The rows of D fall into 4 groups, and each row is roughly a mix of its group's hidden directions; some rows fit no group.
D, 102 rows:
[[-12   0  35   5  16 -16 -17 -56  13  -4]
 [ 12 -49   2 -25 -36  15   6   9  -7  28]
 [ 13 -33  42   8  14  -7   2 -30   4  36]
 [-17   6  -8 -20   1  45 -37 -26 -24   7]
 [-26   7 -53 -15  -9   0  22  35   6  -3]
 [ 42  21  -4  -5  -8   9  -3  32 -46   2]
 [ 18 -25  33 -10  10  51  10   7 -17  15]
 [  1   0 -22  -3 -47 -50   2  -4   6  18]
 [ 24 -31   1 -12 -48   3  23  11 -28  10]
 [ -8  14  -3 -27  12 -26  20 -43 -35  16]
 [ 14   0 -42  34   5 -28   0  14 -32 -20]
 [ 15 -22  25  23  18  12  29   3 -48   4]
 [-18  -6 -43 -18 -13  23  13  46   3   8]
 [-11  -7 -27 -28 -11  40  10  32   1  31]
 [ 19  -6   8  47 -15 -15  -7 -20   6 -44]
 [-15  25  21 -11  36  11 -15   2  30  40]
 [-16 -34 -46   6  15  34   7 -12  10 -17]
 [-27 -12  29 -24  -1   1 -44   9  16 -31]
 [ 16   6 -43  40  12 -18  23   4 -27   8]
 [ 17   4  31  15  16  46 -27 -16 -26  -7]
 [ -9 -10  -4 -39 -34 -20  -2  45   1  14]
 [ -5  33   8  16  17  39 -10  38  20 -18]
 [  6 -23 -44 -23  15   9 -32 -25  20  14]
 [ 29  11  -7  22  21  22  26 -26 -36  21]
 [  3   7 -30  47  28 -12  12   5 -35   0]
 [ 30 -14 -19  12 -21  -9  -4  46 -20 -30]
 [-14  31   0 -28 -11 -18   8  56  -6  -1]
 [ 34 -17   5   1 -20 -34 -26  33  25 -11]
 [-34 -27 -46  22  12  11   5  15  18 -14]
 [ 33   4 -28  31  16   4   5 -13 -47  -5]
 [ -9 -14 -50  25   3   1   8 -22   0 -40]
 [-14   6 -20 -29 -42  46 -12  10   2   4]
 [-22  -1  31  -7  20 -17 -16   4 -32 -45]
 [-51  13  -8  -2   1   1  33  10  15 -35]
 [  5 -12   4 -26 -13 -20 -32   4 -20 -52]
 [-25  -3  -7  31  53  16 -23  -9  -7  12]
 [  2  14  15  -5 -29 -58 -21  -4  10  15]
 [ -2  -7  18 -55  15  -7  19 -37 -13  -4]
 [ 35   4  36 -10  25  -1   9  -9 -19  42]
 [-26  -1  16 -30 -20  30 -14 -37  23  18]
 [ 33 -12 -17  -3 -21  32 -48  -5   9  -6]
 [-26   5 -13 -26  -5  46 -33 -21 -16   9]
 [ 13   4   6  24  20 -56  19  18   0 -22]
 [ 15 -32  15  11  24  51   1 -18 -14 -17]
 [ -8  -5  36   9  22  24  -9 -28  30  35]
 [ 38  12 -12  -1 -29  -5  49  -6 -11  19]
 [-18  55   6  -3  16 -31  -8  15  19  14]
 [-31  26 -11   2  31 -24 -31   1  31 -18]
 [-48  17   0  -6  14   4  45 -11 -14 -20]
 [-11   4  14   2  24  37  11 -22  22  47]
 [ 20  31   4   0   6  -9 -17  52  12 -29]
 [ -8  -9 -46   8 -35 -41   2  -9   5 -15]
 [ 14  10 -13   8 -14  -2 -16  55  18 -34]
 [ -8 -47 -21  -2 -29 -12  12 -36 -13  14]
 [-30   3   4  12   3  14   2  13  50  39]
 [-30 -13 -19   5  -3  35  19 -41 -21  18]
 [-30 -10  20   2 -11  -3  -9 -47  40 -10]
 [ -2   0  36  -3  42 -26  -2 -36   1  22]
 [ 14   1  -8 -21  18 -24  36 -29 -41  -9]
 [-19 -12  39  -9  19 -26  20 -37  15  20]
 [  3 -17 -21 -11 -24  39  23  31  18  28]
 [  2  46   4  21  12 -19   9   9 -20 -44]
 [  9  -2   4   5  42  16 -11 -32 -46 -11]
 [-46  16  13 -24  14  24  17 -18 -19  27]
 [ 16 -10 -17 -12  13  31  18  34 -16  44]
 [  1 -17 -18  16   8  13   4   0 -21 -63]
 [ 17  -3   8 -16 -19  31  38  27 -27  26]
 [ 20  39   1   1  13  -2  -8  49 -10 -29]
 [-11  -7 -55  30  24 -26  -6   9  -4   4]
 [ -6  -6 -28   2 -32  -7 -15  36  34 -31]
 [-33  15  27 -19  25 -21  29 -34   5   8]
 [ -5   5 -39  -3 -30  39 -18  22 -18 -20]
 [ 44  -2  37  14 -10 -27   0  12   4  31]
 [ 30 -28 -15  41 -20  33  15  10  10  -1]
 [ 16   4  16 -43 -36 -18  38  -6   3  -4]
 [  7 -17 -21  33 -33  -3  20  22  28 -30]
 [ -7  12  17 -23 -47  28 -21 -29  12  -7]
 [ -8  12   7 -12  20  27   6  -1  23  58]
 [-16  15 -28   3 -13   4  16  40  -9 -46]
 [ -6 -11  -5  14  10 -45  36  29  30  -7]
 [ -3  -2  33 -40  -5 -23  10  -8 -26 -38]
 [  0  13  54  -8 -35   1   6  22  -3 -24]
 [ 26 -21   1  31  -8   6   8 -34 -27 -37]
 [ 21  36  44   2 -11 -26   3   1 -10  30]
 [ 12   4  40 -15  24 -31  -4 -31   8  31]
 [ 26 -50  23  -6 -18  30   2 -11 -18  11]
 [-17  28 -42 -20 -17  15 -28 -19  23   8]
 [ 38  18  32  21  -6 -30  -9 -16 -19 -26]
 [ -6  -7 -43  40  32   3 -29   4  -6   3]
 [ 24   5 -16 -13 -11  47  -6  22 -33  23]
 [-11  -9  -9  23  42  26 -45 -12  -9  -1]
 [ 22 -50   1  16 -29  -3 -23   4  27  13]
 [ -9 -16 -42 -30   3 -16   6 -13  37  27]
 [-51 -18 -23 -22  14  20  -1  -4  24  19]
 [ -2  22 -26 -26 -13 -44   8  17 -12 -33]
 [ -8  16  -9  28  24 -19 -19 -48  28   5]
 [-28   3 -49 -22  -8   0  17  37  11   3]
 [ -1 -14  33  12  24  -7  42  -2 -41  -4]
 [ 40 -13 -19  39 -22  22  10  23 -10 -15]
 [ 17  20  10  11  10  -3   3  57  -6 -36]
 [ -6  -9 -19 -31 -23 -53  -1 -25  10  -1]
 [-13  56  -2   5  24  -9  13  28  -7 -24]]
In each list below, three rows fit none of the groups, and each other row fits one group, some only roughly. Which are they? Name them in the order they come.
    j34: [-22  26 -26   1  29 -17  -5 -42  27   3]
    j183: [ -9  -9   6 -28 -26  46   0 -15  19  34]
    j993: [-36  -2  -8  14   6 -37 -11 -20  15 -43]
    j916: [-13 -10 -37  15  39 -20 -19  -1 -31 -21]
    j105: [ -1   8 -61   8 -12   3  27  28  -4   7]
    j269: [ 34  10 -10  23 -52   3  18  20  11   5]
    j806: [-35   3   0   1  45 -45  -4 -13   0 -10]
    j884: [ -5  -5 -29   7   3  20  -4  -3  44  47]
    j244: [-15  -1 -28 -12 -53   9  23  -4   3 -30]
    j193: [ 34 -16  18   3 -27  32  20   2  10  39]
    j635: [ 41   3  24 -19 -11  25  17 -31 -30   5]
	j34, j105, j244
    j66: [-34  40 -13   1   7  16   7  23  32 -28]
    j465: [ -7 -11 -17 -12 -38 -50 -23   7   9 -19]
    j150: [ -2  25  35  18   8 -23 -12  -2  17 -48]
    j607: [  8  18 -34 -25 -29  31  -2   7 -26  28]
    j546: [ 31  -6  19  15   7  22  35  -6 -34  31]
    j115: [ -2   9  34  27  28  21  -7  -9 -46 -11]
    j75: [ -4 -16  58  13  25 -16  19   5  20   2]
    j879: [-49   0 -15   0  14 -36  -3  -5  23 -29]
    j25: [-19  43 -11 -14  11   6  22  12  18  44]
    j302: [  3   6  38 -11 -12 -43 -34  15  -5 -23]
    j823: [ 17   4  19   4  17  24 -31 -24   8  48]
	j150, j607, j546
    j317: [  3 -27  -8  -5 -31  32  18  48  -5   6]
    j618: [ 33  -9  46  23  22  14 -17  15  10  20]
    j130: [-11 -14 -27  23   4 -20 -21 -49  23 -12]
    j954: [ 23  -7 -10  40  10  39  19  25  17  19]
    j417: [ -5   0  15   8 -17 -20 -27  29 -18 -51]
    j137: [-41  -2  -5  27  49 -20  12   8 -11   6]
    j802: [ 24 -13 -29   3  -6 -24 -26   6 -35 -37]
    j643: [  7  15   5  24  -4 -29  23  16 -43 -36]
    j357: [-24  13 -40 -24  13  -1  -5  43 -25  -3]
    j108: [ 30  24  39   6  -8   9  25  15 -38  -4]
    j318: [-16  -6  29  26  28  43  27  -4 -16   8]
    j773: [ 38  21   8 -16 -34 -34 -22  -6 -14 -19]
	j317, j954, j773
    j191: [ 19   2 -20  42  27  32 -17 -13 -25  14]
    j595: [ -6   6 -16  -9  -6 -41  55   2   6  15]
    j556: [ 29 -35 -11  22 -27   7 -26  34  18  -5]
    j224: [-61   4  -1 -11  14  -2   1 -18  33   9]
    j950: [  3  -2  27 -20  21  36  37   1 -25  26]
    j393: [ 23 -14 -12  28  -7  23  26 -46  -9  21]
    j9: [-15  -5 -48 -13 -29  21 -19 -31   3  15]
    j408: [ 14   6  33 -38 -29 -34  17 -23   3  -2]
    j868: [-33 -29   3   0  -3  14  10 -27  48  15]
    j419: [  5  -3 -40 -28 -29 -28 -19 -30  -6  14]
	j224, j950, j408
    j649: [  9   2  29 -24  27  11  25 -38 -34   2]
    j605: [ 17  15 -32  23 -24 -47  13  11  13  12]
    j284: [ 28  -6  14   7 -27   0  19  14 -49 -28]
    j784: [  3  -3  -5  12  10  40   9 -29 -45  27]
    j435: [ 39  10 -19  26   0 -33   8 -10 -39  -9]
    j677: [-17   7  36 -11 -39  -3  -4  31  35  -7]
    j799: [-14 -39 -15  11   1  37  16  -7  32  27]
    j136: [ 42  11  -6  28 -23  45  -8  -3   5  15]
    j336: [  9   2 -26  35 -25 -36   4 -31  -5 -26]
    j255: [ 15  11  31  -9  16  42  23  30 -25   4]
    j342: [-13  32 -37  -2 -20 -36  22  25  -6 -10]
    j858: [ 15 -19 -27   4 -21  12  10  -5 -49 -33]
    j40: [ 32  19  39  23 -27  29  11   9 -16  -2]
    j507: [ 14  25  53  -1   3 -11  -7  23 -28 -20]
	j605, j435, j858
    j291: [ 22  10  -2   2 -57 -18   7  32   9 -15]
    j464: [ 19 -26   9 -19 -53 -28   2  15 -15   9]
    j715: [ 21  11  24 -13  11   3  45 -30 -32  12]
    j525: [ 4 21 22 10 49 42  0 -8  9 14]
    j603: [-11  12   6 -13 -30  -2 -12  12 -23 -58]
    j746: [ -6 -13   1  33  -1  39  14  41  -6 -28]
    j917: [ -2  23 -14 -15 -18  -5  25  10  14  58]
    j686: [-24  19 -11   0  32 -22  34  -3 -34  26]
    j547: [-44  20 -26 -15   0   7  15 -45  -1   3]
    j946: [-12  -9   7  -7 -44  26   4 -22  46   1]
    j450: [ -8  54   7 -22  25 -23  13  12 -13 -20]
    j196: [-12 -11  28 -10  45  35 -29   1  17  -7]
    j12: [  9   6  43 -20   2 -53 -17  -6   5  -6]
	j603, j686, j12
    j843: [-10  12  -6 -16 -30 -55 -16  25   3 -11]
    j308: [-12 -16 -24 -14  50 -11 -23 -27 -21  -8]
    j22: [-12   4  -8  20  38 -44  -9   1 -21 -32]
    j768: [ 20  21   6 -37 -33  33  -5  15 -16  26]
    j694: [ -3   8 -20  31  19 -28  43  -2 -30  10]
    j627: [ 38   2  39 -14 -34   7 -12 -23 -18 -11]
    j358: [-22 -18   0  32   0  56  16  15  -3  -9]
    j198: [-1 41 20 -7 16 15 19 14  4 48]
    j225: [ 27   3  19 -18 -38  36   3  -9  27  24]
    j453: [-21   5   7  41  46  -9  -1   0 -34  -6]
    j766: [-12   0  12 -19  -7  31 -61  -9  -3  10]
    j234: [-30  -5  36 -13  26 -40  -5   0  29  -1]
	j627, j766, j234
    j55: [-40 -13 -16   2 -31  -1   7  -3  47 -16]
    j462: [  8 -11  37 -10 -19  10  16 -29  37  31]
    j885: [ -8  25  14  19  21  33 -37  32  17   7]
    j285: [-21  10 -18   3  -1 -11 -25  14  52  32]
    j910: [ -4 -20  23 -15 -31   8  -8  29  44 -22]
    j120: [-13  19 -42 -12 -20   1  21  11 -35 -29]
    j161: [  1  32  -6   2  27  39  -4 -21 -30  29]
    j645: [-26  -3 -30   8  48 -19  15 -12  11  26]
    j83: [ -4 -13 -47  21   2 -19 -39  21   3 -19]
    j222: [ 16 -15  -3 -44 -40 -11 -22   4  12 -27]
	j885, j285, j910
    j473: [ 10   2 -33   1 -50 -34  -4  16  13  14]
    j58: [ 48  10  16  16  -6 -30  25  31 -10   5]
    j792: [ 39 -12 -30 -23 -36  13  -5 -11  24  15]
    j272: [-21  24   5 -22  35  26  -5  37  23  15]
    j803: [ -6 -18  12   7   5 -50   5 -42  22  13]
    j467: [ -9   6 -17 -38   6  28 -14  48  16  10]
    j466: [-45  -8   0 -13  -4 -27  34 -29  17 -17]
    j309: [  2   7  37 -24 -21 -45 -28  12   6  10]
    j371: [ 20 -11  55 -24 -19  -8  -9  21 -21   9]
    j492: [-35  20  21  -8  20   9   0 -12  53   0]
	j473, j803, j467
    j531: [-36 -17 -27 -23  -1  47 -10  -3  12  16]
    j736: [  1  -7 -52   5 -33  -1  37  -6  -4  17]
    j441: [  0 -10  18 -49 -32  -1 -27   3  15 -27]
    j186: [-24  39   8  26  30  36 -11  -2  13 -10]
    j91: [-33   4 -39 -10  10 -31  10  37   8 -15]
    j319: [-34 -14 -33  15 -22 -28 -11 -29  20 -14]
    j389: [ -3   6  37 -15 -42 -10  -4 -27  34  -6]
    j410: [ 15   5  32   6 -28  48 -25  14  15   7]
    j172: [ 26  21   9  32 -12  -6  39   7 -40  -4]
    j658: [ 25 -22 -25  33   8 -37   6  13  13 -31]
    j3: [ -2  12 -17   3   9  25  26  -7 -60  -5]
	j186, j319, j658
    j614: [ 17 -38  15 -25 -39   1  -1  24 -24 -14]
    j991: [ 20 -17 -35  36  16   8  18  36 -13 -17]
    j212: [-13  15 -18  14  30 -39 -32 -28  -5 -19]
    j538: [ 26 -11  17  -8 -41  20  26   8  28  29]
    j406: [ -2  -8   9  43  45  32   5 -17  -8   6]
    j194: [-25 -22 -37   1  24 -12 -46   7  12  -6]
    j695: [-19 -33  13 -13 -16 -52  21 -14   9  -9]
    j949: [-37  20 -20 -24   9 -37   0  31  -4 -19]
    j579: [-14 -20   0 -17 -39  -8  40 -27 -20  20]
    j980: [ 36 -19   4  12 -17  24  33  20   8  36]
    j513: [-20  30  38   4  31  10  24  25  11 -19]
	j212, j406, j579
    j679: [ 32   4  -5  38  -3  43 -31  -8  -9   7]
    j15: [-19 -25  10 -16  33  13 -40 -11  32  11]
    j637: [-10 -28 -21  -5  22  20 -31 -46   2 -16]
    j576: [ -8  51  13 -24  16  -2  25 -15   9  31]
    j931: [ 10 -16  37   3  -6  30   1  -6  44  30]
    j632: [ -4 -17 -13 -23  33 -19 -24 -14 -33 -36]
    j861: [-24 -20   5  25   6  51  13 -23 -16  18]
    j587: [ 15  22   4  13  33 -29 -17   1 -43 -25]
    j886: [ 13  -3 -26   5  18 -32  11 -11 -48 -28]
    j937: [ 24  28  27  33 -33  11  21  23 -11   3]
	j637, j576, j931
    j313: [  3  30   6 -26  24  15   2  49 -26   1]
    j906: [  8 -26  21 -18 -38 -25  -8  25 -19 -30]
    j612: [ 17  11   5   1 -59 -13  18  28  17  -6]
    j566: [-30   3  53 -27  -6   2 -13   8   7 -26]
    j860: [-16 -44 -21 -24  13  38  -6   7  18  16]
    j176: [-13  24   3  18  21  37  25  25 -28 -24]
    j698: [-18  19 -23 -16  -7  -1  25  17  17  53]
    j941: [ -3 -19  11 -10 -17 -36 -18  -3  55   2]
    j880: [ 14  -6  26  12  45  40  16  17 -17   2]
    j217: [ 38  18  26 -16  17 -43 -21  15   2   6]
    j691: [ 11   9  20  29  25  49  -6 -19 -14  23]
    j475: [ -6  -2  29   8  45  -6 -32   0 -38  -6]
    j163: [ -9   8  30  28  40  27 -11 -10 -33  -4]
	j313, j880, j475
    j841: [-30 -10   2 -32  33 -28  17  11  16  32]
    j373: [-30   9  12 -10   7  32 -45  22  20 -19]
    j177: [-27  -5  -7 -16 -14 -46  25  10  14 -35]
    j514: [  5  15 -45 -26 -32 -31 -17  -9 -10 -10]
    j420: [-25  43 -10   3  41  10  -4  -4  27  20]
    j129: [ -5 -42 -15 -26 -32 -25 -22  22   7 -15]
    j452: [ -4  -1 -41  12  37  31  14   8  12  32]
    j489: [ 24 -11  20   6   6  50  28 -11 -19  24]
    j987: [  1   8  24  38  19  48 -17  -7 -11  19]
    j152: [ 41 -11   8   0 -19   8 -29  43 -11 -20]
    j613: [-18  -9  24 -18 -14 -19  24 -12  50  23]
    j890: [ 15  -6 -23   1  11  50 -10   7 -40  21]
    j68: [ 15  37  28 -14  31  -1 -19 -21   4  33]
	j373, j452, j152
